A =
array([[-30,  22,   7,  12, -72, -51],
       [-19, -28,  -4, -24,  65,  58]])
Give the 3rd entry from the end, reading row by row.
Answer: -24
Give the third entry, reading row by row.
Answer: 7
The entry in the bottom-left corner: -19
Give the entry just right of 12.
Answer: -72
The 2nd entry, reading row by row is 22
The entry just right of the smallest entry -> -51
The entry just right of -24: 65
Give the 5th-last entry, reading row by row.
Answer: -28

grid =
-1,1,-12,0,-8,5,-3,4,-6,0
-6,-1,-2,8,0,3,3,-4,-1,0
-13,9,5,10,12,6,-7,-9,0,2
-3,2,-5,-3,-5,0,-11,-1,-7,7
56,-4,14,-13,10,-8,3,-3,-32,-12
3,-1,0,-2,-1,-3,-10,-4,-10,5
-17,5,-8,10,1,8,-2,-4,3,2
4,9,-11,-3,-1,7,-10,5,-14,2
11,-2,-10,-3,-9,2,-1,4,-11,-1
1,1,3,0,2,-1,-10,-6,-8,5
-2,3,-8,-1,-5,3,-7,2,-6,3
-2,-6,-7,-1,-11,-2,0,0,-3,3
13,-2,-1,12,0,6,15,-2,-4,-13
-3,-5,-10,1,-11,1,3,3,-2,1
-4,-6,2,1,-3,-4,-6,-7,-3,7
10,5,0,2,4,4,-3,-3,-10,-3
What is the fourth-last entry, reading row by row?
A: -3
What is the entry directly below the largest entry?
A: 3
What is the bottom-right entry?
A: -3
The 2nd entry, reading row by row -> 1
What is the bottom entry of the column that holds the smallest entry?
A: -10
The 2nd entry on the diagonal from the top-right corner -> -1
The second largest entry: 15
The smallest entry in the last column -> -13
The smallest entry in the first column: -17
The entry in the top-left corner: -1
The fifth entry from the end, reading row by row is 4
The entry in the top-right corner is 0
What is the third entry in reading order?
A: -12
The smallest entry: -32
What is the top entry of the column that holds the smallest entry?
A: -6
What is the last entry of the smallest entry's row?
A: -12
The fifth entry in reading order is -8
The fourth entry in reading order: 0
The third entry on the main diagonal: 5
The third largest entry is 14
What is the entry in the bottom-left corner?
A: 10
What is the entry just left of the smallest entry?
A: -3
The 3rd-last entry, reading row by row: -3
The second entry on the main diagonal -> -1
What is the largest entry?
A: 56
What is the 3rd entry on the diagonal from the top-right corner?
A: -9

Read these off the grid that follows.
1) What is the last entry, reading row by row?
2) What is the first entry, reading row by row?
3) What is the entry directly above -15?
4) What is the first entry in the row that holds the largest entry?
5) What is the entry in the bottom-left corner?
6) What is the second entry on the diagonal from the top-right corner?
7) What is the largest entry in the last column?
8) What is the smallest entry?
array([[-44, -29, -31,  44,   5, -11,  -6],
       [ 45,  31,  23,  41,   7, -15,  -9],
       [ 57,  45,  30,  25,  -8,  -2,   0],
       [ 51,  35,  26,  37,   4, -12,  -8],
       [ 54,  42,  27,  34,  -7,  -5,  -1],
       [ 54,  40,  32, -28,  -6,  15,   5],
       [  3,  10,  -6,  62,  -8, -11,  -2],
       [-40, -29, -21, -49,   3,  19,   3],
       [ 57,  39,  35, -29,   0,  11,   1],
       [-60, -35, -39,  -2, -10,  13,   7],
       [-30, -16, -25,  56,  -3, -11,  -3],
       [ 55,  37,  30,  29,   6, -11,  -8]])
1) -8
2) -44
3) -11
4) 3
5) 55
6) -15
7) 7
8) -60

data =
[[5 2 5 7 2 8 1 4 3 2 1]
 [6 1 4 7 2 6 1 1 5 1 2]
 [2 3 3 2 2 5 6 2 5 2 4]
 [4 5 4 4 3 5 3 4 3 5 4]
 [2 5 7 2 3 4 6 2 2 4 7]
 [5 4 5 6 4 5 1 5 3 5 4]
 [7 6 6 2 1 1 6 5 6 2 7]
 [4 3 4 4 4 4 6 3 4 2 4]
 [4 4 3 5 4 5 3 4 3 5 2]
 [1 3 4 6 6 4 3 5 2 5 3]
 [5 3 3 2 5 2 5 4 5 2 3]
 [2 2 5 4 4 5 5 4 4 6 3]
 [1 1 3 4 5 4 5 4 3 4 2]
 [1 4 4 2 4 2 4 1 2 4 6]]
Indices start at 1.
Give the entry at row 2, column 3.
4
Give the entry in the top-right corner.
1
The entry just right of the largest entry: 1
Give the bottom-right entry.
6
Give the top entry of the column that holds the largest entry.
8
The entry in row 3 and column 1 -> 2
Give the entry at row 1, column 2.
2
Give the bottom-left entry.
1
Give the entry just left of the largest entry.
2
Give the entry in row 1 and column 3.
5
Give the entry in row 2 and column 1.
6
The entry in row 1 and column 1 -> 5
Give the entry in row 3 and column 3.
3
The entry directly below the largest entry is 6
The entry at row 2, column 2: 1
The entry in row 3 and column 2 is 3
